One turning vector, and how many steps it has turned:
The counts run from 0 to 1368.
[102 154 122  86 157 151 115 103 117  55 154 146 107  93 126  95 150 110
 128 118 158 143 152 132 159  60  76 160 116 146 126 111 167  79 148 110
 105 126  79 140 158  86 152 150  95 121 146 152 125 144 101 135 113 123
 119 111 123 143 140 121 114 112 137 152 159 138 119 159 147  68 142 143
 121 142 102 111 135 180 129 168 132 132  84 111 127] | 1229
[ 90 160  90  85 113 145 143 101 116  88 180 136 125 121 149 142 145  84
 124  95 127 146 139  99 151  90  54 163 151 169 131 116 131 109 120 119
 127 107 108 131 170  94 102 140 134  89 134 109 129 124 114 121  98 121
 152 142 151 161 166 128 111  99 128 160 157 138  73 163 101  59 127 144
 115 154 134  84 111 118 107 191 146  88 103 138 133] | 436
[103 150  91  88 131 124 149 111 134  89 169 134 122  95 159 135 153  77
 111 121 140 152 152  98 143 102  55 149 134 170 154 109 155  93 115 111
 139 134 105 146 171  83 107 169 123  99 121 126 132 131 119 111  83 117
 163 149 136 159 165 151 118 117 110 149 159 149  88 175  83  79 126 122
 129 146 121 114 119 133 122 175 114 105  97 105 131] | 994
[106 157  89  78 137 114  95 118 137  76 167 122 136 128 156 140 144  99
 139 105 114 143 143  98 146 105 103 120 160 126 120  79 152  74 167 102
 117 141 103 128 130 125 137 165 151 106 145 104 133 109  79  91 111 100
 151 153 132 115 151 153 103 107 143 155 150 124  81 171 141  50 167 156
  84 123 141  93 110 142 148 166 126  87 136 137 170] | 296
[123 178  76  73 176 143 114 124 136  92 196 140  96 100 147 116 145 117
 116 133 158 181 146 119 169  80  71 135 132 139 123  79 134 113 150 137
 105 149 107 121 157 107 116 167 160 148 140 116 117 150 110 131 109 121
 174 129  86 136 174 162  95 102 142 141 165 105 106 153 136  87 147 143
 117 123 116 122 139 170 139 140 133 128 106 106 147] | 758
[118 175  80  75 160 137 110 119 120 100 179 146 105 108 150 123 143 114
 109 114 153 168 138 124 162  80  80 143 132 154 127  86 123  99 144 128
  83 126 112 121 178 101 117 143 161 145 157 110 109 151 108 126 118 116
 168 128  95 142 155 159  71 108 133 151 164 103  93 155 131  64 151 133
 111 139 154 123 138 160 117 149 150 126 115 106 149] | 759
[117 164 126 121 133 130  99 105 130  54 134 137 130 116 146 119 162 102
 122  87 117 118 128 118 136  79  84 149 125 150 120 111 141 109 132 108
 108 139  97 151 159  98 145 145 131  94 130 147 129 114  90 130 130 133
 116 162 157 145 130 142  74 108 132 174 150 143  96 160 130  40 130 148
 103 122 135  84 108 153 116 187 144  98 113 134 148] | 1335
[106 182  99  97 113 115 104 142 137  43 150 141 105  91 125  97 167  91
 123 113 147 127 153 133 162 106  60 126 116 150 150 126 170 102 134 114
 131 176 119 150 152 131 130 163 149 105 122 155 130  95  86 117 144 150
 142 144 140 126 170 154 123 114 152 173 165 147 108 163 136  75 119 143
 158 116 120 116 120 167 126 139 128 118  73 101 143] | 251
[107 183  60  86 133 134 129 111 105 107 182 134 142 108 138 125 166  95
 132 125 148 146 133 117 172 100  77 149 115 135 140 145 157 118 160 105
 101 159  77 111 163  95 109 141 144 139 141  96 125 149  89 133 131 128
 158 129 137 104 129 161  68 125 109 140 157 140 105 149 137  76 145 145
 109 116 160 100  96 137 149 159 147 120 103 124 162] | 860
[ 98 181  93 115 148 125 133 119 138  58 147 151 117  98 132 126 136 109
 144 116 140 133 143 126 135 110  82 113 120 139 135 108 181 126 123 117
 125 174  61 155 157 110 133 172 129 133 113 138 152 136 113 144 109 141
 127 110 118 146 153 121 100 106 102 188 159 161 110 182 148  86 140 126
 111 120 116 114 115 144 165 172 118 140  51 117 147] | 1
[114 168 119  86 149 107 109 106 146  46 139 132  93  88 139 102 146 118
 118 115 146 130 155 124 139  87  83 110 122 163 165 110 189  73 132 107
 122 142 110 146 156 118 137 161 118 120 142 146 148 112  87 120 115 117
 144 131 112 122 161 133 127 133 122 184 166 132  95 179 123  75 141 123
 105 143 113 122 134 166 146 160 116 130  76  94 126] | 460
[118 151 110 140 142 158 103 121 141  54 158 137 102 103 158 114 148 128
 123  95 121 113 134 115 133  95 107 147 111 168 108 148 157 124 152  90
 112 164  64 143 143  88 118 178 122 108 132 138 159 138 106 135 116 114
 139 122 156 132 133 120  68 106 126 168 167 161 121 153 150  78 146 157
 111  91 111  88 118 152 133 177 139 130  81 111 144] | 142
[136 173 112 142 160 149 101 107 155  84 169 148  83  88 137 107 157 127
 107 102 119 112 132 148 190  84 108 135 131 149 128 128 139 113 138 123
 114 155  95 105 155  94  88 161 145 119 124 147 151 131  85 106 110 115
 162  99 139 104 158 142 101 109 146 167 170 122 100 156 152  62 158 146
 100  97 115  94 123 141 146 176 148 135  91 131 142] | 236
[ 72 131 104 114 125 133 126  94 138  99 192 135 125 129 132 119 135  86
 134  91 112 166 168  92 158  89  61 125 142 163 146 129 149  94 139 132
  91 143  88 135 173  99 102 130 131 132 161  93 148 148  94  95  94 115
 154 127 122 145 152 125 118  89 132 131 165 115  84 178 120  88 141 146
 109 138 125  96  91 111 114 176 152  92  72 123 160] | 894
[131 140 109 110 141 149 101 135 131  49 167 146 114  81 143 106 161 119
 110 117 153 122 125 118 160 107  64 142 130 159 133 122 176  95 138  85
 124 163 103 146 144  96 130 192 150 108 137 136 125 121 103 114 125 157
 142 152 150 114 151 155  84 115 137 177 136 156  87 164 144  49 124 146
 132 109 127 109 118 154 135 162 123 111  89 112 128] | 601
[ 92 163 130 109 105 128  95  87 119 100 158 170 112 108 134 121 132 112
 129  73 113 105 147 127 167  74  70 129 144 174 119  96 111 104 132 114
 103 129  78 129 162 114 108 127 108 106 154 134 130 133  92 128 117 133
 110 100 118 161 180 125 120 106 145 157 156 123  97 165 136  61 136 144
 103 144 125 117 118 169 122 185 179 105  85 120 159] | 801
[ 89 193  99  72 121 102  81 101 132  86 139 155  79 116 164 151 124 122
 111  83 137 133 144 113 147  78  82 115 140 161 131 104 122  70 165 105
 123 152 109 135 150 116 136 159 118 134 143 123 139 104  96 129 108 129
 144 130 112 176 174 147 119 140 139 152 177 123 136 183 104  95 154 127
 141 115 128 111 136 165 108 128 125 119 115  99 168] | 280
[117 135 110  85 142 129 101 128 138  57 138 129  79  97 183 142 131 107
 122 112 117 145 156 115 123  84 101 149 136 180 128  86 155 103 131  91
 135 152  93 157 152 112 149 175 113 101 141 147 159 116 104 133 101  97
 154 129 125 157 162 128 113  91 133 167 156 145  92 155 113  71 129 142
 113 123 112 106 150 172 122 153 107 108  94  91 156] | 918
[104 158  63  98 156 149 120 133 139  90 189 126 120 111 143 134 133 119
 135 129 126 148 142 104 153 108 113 125 143 142 113  69 137 117 143 101
 115 153  84 150 147 114 118 174 158 115 144 102 135 138  98 109 103 109
 157 104  82 124 167 142 118  86 137 137 160 161  66 167 153  61 148 148
 100 139 124 105 109 160 175 169 141 113  98 122 164] | 1106
[130 120 107 112 134 162 114 111 135  78 174 120 119 107 159 134 145  90
 111  76 101 126 155 110 158  73 106 159 141 176 118 108 123  99 134 111
 134 146 109 112 143  84 114 174 129  83 141 142 154 124  94  82 102  92
 166 127 151 143 162 135 126 100 149 150 154 142  83 150 127  48 140 155
 105 122 122  89 121 149 111 183 137 103 124 127 154] | 789
[ 87 149  83 110 124 138 115 134 126  76 174 121 134 105 143  98 164  67
  97 107 115 155 184 116 161  83  55 149 119 141 169 153 151  94 161 138
 123 159 109 139 145  92 115 134 133 121 132 125 131 127  84 108 134 109
 154 120 148 147 126 130 123 106 135 120 168 143 119 174 129  70 128 141
 159 124 120 110 114 151 130 162 126  90  89 125 145] | 1243
[ 99 180  87  93 107 140  73 141 127  65 139 145 111 108 124 146 130 118
 151 118 136 117 127 110 165 117  67 119 134 139 108 104 132 106 171  67
 102 175  71 108 134 103 137 156 149 117 135 108 134 130 100 124 128 154
 125 149 129 141 133 140 117 109 143 161 159 132 112 158 158  61 146 138
 154 108 134  79  99 151 173 151 142 115 115 131 152] | 39
[119 176  88  88 164 139 143  80 116  77 176 154 111  87 143 136 157 116
 110 102 155 158 158 135 143  73  73 168 140 120 132  90 149 109 158 156
 128 121 100 113 152  93 118 173 132 129 115 138 131 120 108 125  99 102
 153 111 123 156 192 138 106 126 111 137 157 117 125 182 124  85 171 158
 111 124 121 116 140 143 137 172 117 138 112 128 134] | 1216
[111 195  58  93 162 152 119 148 143  86 181 117 108 110 137 142 136 100
 128 130 135 158 137 123 176 107  97 131 139 121 118  73 127 114 164 108
 124 156  83 119 137 111 119 155 148 109 127 132 140 140  88 117 112 123
 160 107  96 119 180 153 128 102 142 129 166 151 116 159 155  75 156 144
 133 120 115 106 107 180 175 140 123 131 117 123 176] | 756
[115 193  96 133 140 149  89  94 136  69 160 146 115 118 144 143 143 121
 109  63 123 114 126 108 137  87 101 128 143 123  93 101 108 122 156 126
  98 146 100 111 142  99 108 174 157 117 122 128 140 122 122 104 118 120
 132 142 150 163 164 144  86 108 133 144 157 125 119 175 139  63 183 159
 116 102 106  85 110 122 114 170 142 116 130 147 155] | 869
[ 95 148 102 127 119 142 114 114 146  61 188 142 107 111 149 115 130 127
 114  79 133 115 168 105 117  90  76 113 136 142 106 106 132  99 137 115
 112 160  91 149 144 124 106 201 145 138 129 136 123 103 119 116 114 127
 136 127 116 157 184 121 137  94 171 145 157 148 118 183 148  88 143 158
 152 120  93 128 117 170 125 158 157 118  78 114 142] | 804
[ 91 194  65  78 146 125 143  87 116  89 162 151 119 104 155 138 145  99
 120  81 143 158 162 138 139  80  59 150 132 136 128  83 131 118 165 153
 119 130  85 129 159 107 120 153 126 127 111 123 135 115 104 155 110 110
 144  85 105 177 178 126  98 131 121 133 160 104 134 178 128  89 162 148
 123 131 118 112 141 156 131 148 132 133  97 126 161] | 657
[ 97 160 113 123 132 148 106 128 137  60 131 158 117  91 151 119 164  93
 105  85 115 109 138 136 163  99  79 150 135 170 155 129 136 106 144 115
 124 157  91 156 175  81 131 146 123  83 134 149 140 101  83 115 118 127
 108 119 144 163 133 118 102 130 122 146 153 161 111 174  98  67 139 118
 112  90 122 106 108 149 147 157 114 121 104 114 150] | 526
[109 133  99  82 153 155 111 116 124  88 166 133 125 103 160 133 125 101
 114 103 106 153 154 128 153  84  86 156 150 172 121  81 141 112 163 124
 137 122  87 135 146 108 131 141 115 104 148 121 143 123  92 120  99  76
 140  76 109 149 164 113 120 120 133 138 153 120  95 150 137  48 139 158
 103 142 135  96 145 192 157 165 125 111 112 123 162] | 20
[100 173 108  76 133 137  88 103 112  84 137 142  93 113 162 137 129 126
 110  82 119 118 138 109 142  71  95 126 121 173 102 126 133  95 173  93
 104 132  83 115 151 104 135 150 118 130 168 128 143 139 102 151 124 115
 138 138 135 153 135 132  65 129 144 166 174 129 122 154 128  73 156 173
 100 110 136  88 142 171 117 151 136 120 111 103 162] | 490
[120 203  93  95 159 119  87 125 156  85 142 144 101 102 138 127 124 126
 120  96 110 139 134 112 138  86  73 111 147 152 152  63 119 130 132 152
 106 144 109 145 149 123 115 125 162 124 129 125 124 115  96 138 127 120
 136 118 103 169 164 155 100  87 121 154 176 113  95 170 133  71 144 134
 123 134 134 102 134 178 144 175 116 108 100 127 157] | 552
[111 165  86  78 135 134 117 126 147  47 136 155 119 102 140 141 133 105
 138  85 138 126 130  92 113 106  52 144 143 171 126  80 146 118 137 106
 133 114 106 156 143 120 141 180 133  92 115 135 131 100 112 133  99 115
 136 126 123 182 170 121 121 114 114 173 151 135  87 175 126  59 133 144
 137 140 102  93 139 154 143 180 115 112 108 135 130] | 6
[101 176 106 112 135 126 119 124 159  56 172 105 118  96 126  96 162  80
 115  97 108 143 159 120 174  85  82 127 129 142 170 124 146  91 145 140
 136 143 122 146 146 110 134 129 143  87 119 136 147 105  54 109 119 110
 147 124 135 122 162 136 133 105 142 135 177 140 102 177 123  74 123 127
 138 120 116 102 105 159 123 168 123 118  89 132 148] | 891
[110 168 103  99 123 143 115  99  99  96 176 144 152 102 157 125 161  91
 111 111 126 142 177 148 171  89  62 168 141 118 133 102 147  98 142 135
 135 162  75 131 145  97 106 148 128 111 141 147 114 118 102 121 128 145
 115 115 137 142 161 146 110 108 143 120 158 149 125 177 137  60 139 170
 132 128 141 131 105 167 135 162 133 101  82 137 156] | 514
[ 93 143  82  69 129 137 136  81 115 102 189 133 118 126 148 155 149  99
 130 111 146 162 151 111 155 100  92 153 137 136 106 128 162  85 176 106
 122 130  78 103 141  93 121 164 107 118 145 108 158 137  98 111  99  92
 164 137 137 120 156 141  98 123 110 140 162 120 129 162 125  81 180 154
  92 114 132  93  95 126 132 164 127 129 121 122 163] | 401
[ 83 177 104  76 103 137 102 124 135  89 142 145  84 102 146 141 121 100
 124 101 139 107 113 116 168  99  60 120 137 197 130 110 115  96 137  74
 125 139  90 129 156  90 123 145 127  83 134 129 144 128 106 127 107 137
 134 126 115 170 167 131 131 134 129 161 183 147  95 150 102  83 117 113
 153 130 133  92 138 176 136 149 143 120  97  99 155] | 1266
[ 85 173  81  99 137 108 122  86 133  84 164 148 118 114 146 128 125 126
 120  88 146 142 152  98 104  92  66 125 103 126 126 137 173 104 172 140
  84 153  90 139 159 113 111 160 142 159 148 104 129 122 100 131 122 106
 135 121 112 152 132 121  98 131 102 154 153 123 120 208 142  84 184 141
 105 122 120 114 107 128 139 173 139 121  94 134 150] | 1116
[120 167  70 104 125 149  73 130 127 105 169 135  95 104 143 118 143 117
 103  85 126 110 146 115 173  96 103 106 124 163 127 123 114 100 177  90
  79 157 106  95 147 113 102 151 169 136 153  91 148 126  81  96 128 112
 168 107 119 115 153 144 100 135 161 153 157 104 106 154 141  63 151 150
 126 101 144  91 121 158 147 137 157 119 122 129 169] | 585
[ 90 176  63 101 119 138 129 100 127 118 175 152  95 106 162 158 141 107
 112  89 146 127 171 122 139 118  88 130 132 133 123 117 148 107 167 122
 126 175  76 118 132 117  94 179 135 134 138 111 157 122  99 133 108 110
 157  90 107 138 170 130 132 137 116 132 161 133 133 180 132 101 172 136
 109 100 135 129 120 145 164 128 131 159  95 113 183] | 832
[110 193  47  96 148 131 137 132 137  73 173 122 132 118 156 138 168  89
 131 105 133 161 161 112 124 104  95 140 113 114 129 109 157 137 177 143
 117 165  81 140 143 118 120 172 149 127 113 117 151 130  90 126 132 100
 160 140 131 122 148 147  73  98 119 138 141 141 133 167 148  90 161 157
 109 107 116 101 104 136 143 142 110 132  92 121 187] | 1209
[127 163  64 112 152 151 137 156 147  53 164 133 119  92 132 118 156  87
 138 119 125 147 136 128 165 109  71 152 109 154 131 139 159 127 163 126
 115 158  85 134 147  92 125 168 147 108 105 128 152 137 108 119 114 106
 153 121 142 142 132 133  79  93 115 138 148 139 114 142 150  74 139 132
 128 102 105  79 128 143 163 161 116 141  99 127 147] | 223
[112 171  70 101 132 157 128 129 155  55 169 144 111  94 110 126 151 105
 151 102 133 121 126 125 162 119  86 148 117 143 103 134 168 130 166 109
 113 117  93 116 137 107 126 159 122  91 101 130 167 123  87 112 114 105
 165 112 145 112 166 121 112 114 115 153 153 120 109 143 159  65 145 145
 113 115  87  76 118 130 172 178 124 151 105 137 148] | 1133
[121 190  81  99 159 134 108 137 125  79 146 161 140  87 134 126 157  89
 115 106 119 136 145 140 180  98  73 136 146 126 156 100 146 122 166 125
 129 151  85 119 154  84 123 126 145 110 131 120 133 121  82 123 117 117
 135 100 126 143 139 147  93 132 108 130 153 118 105 171 137  60 167 130
  98 107 144  93 115 161 189 163 104 122 124 138 171] | 303
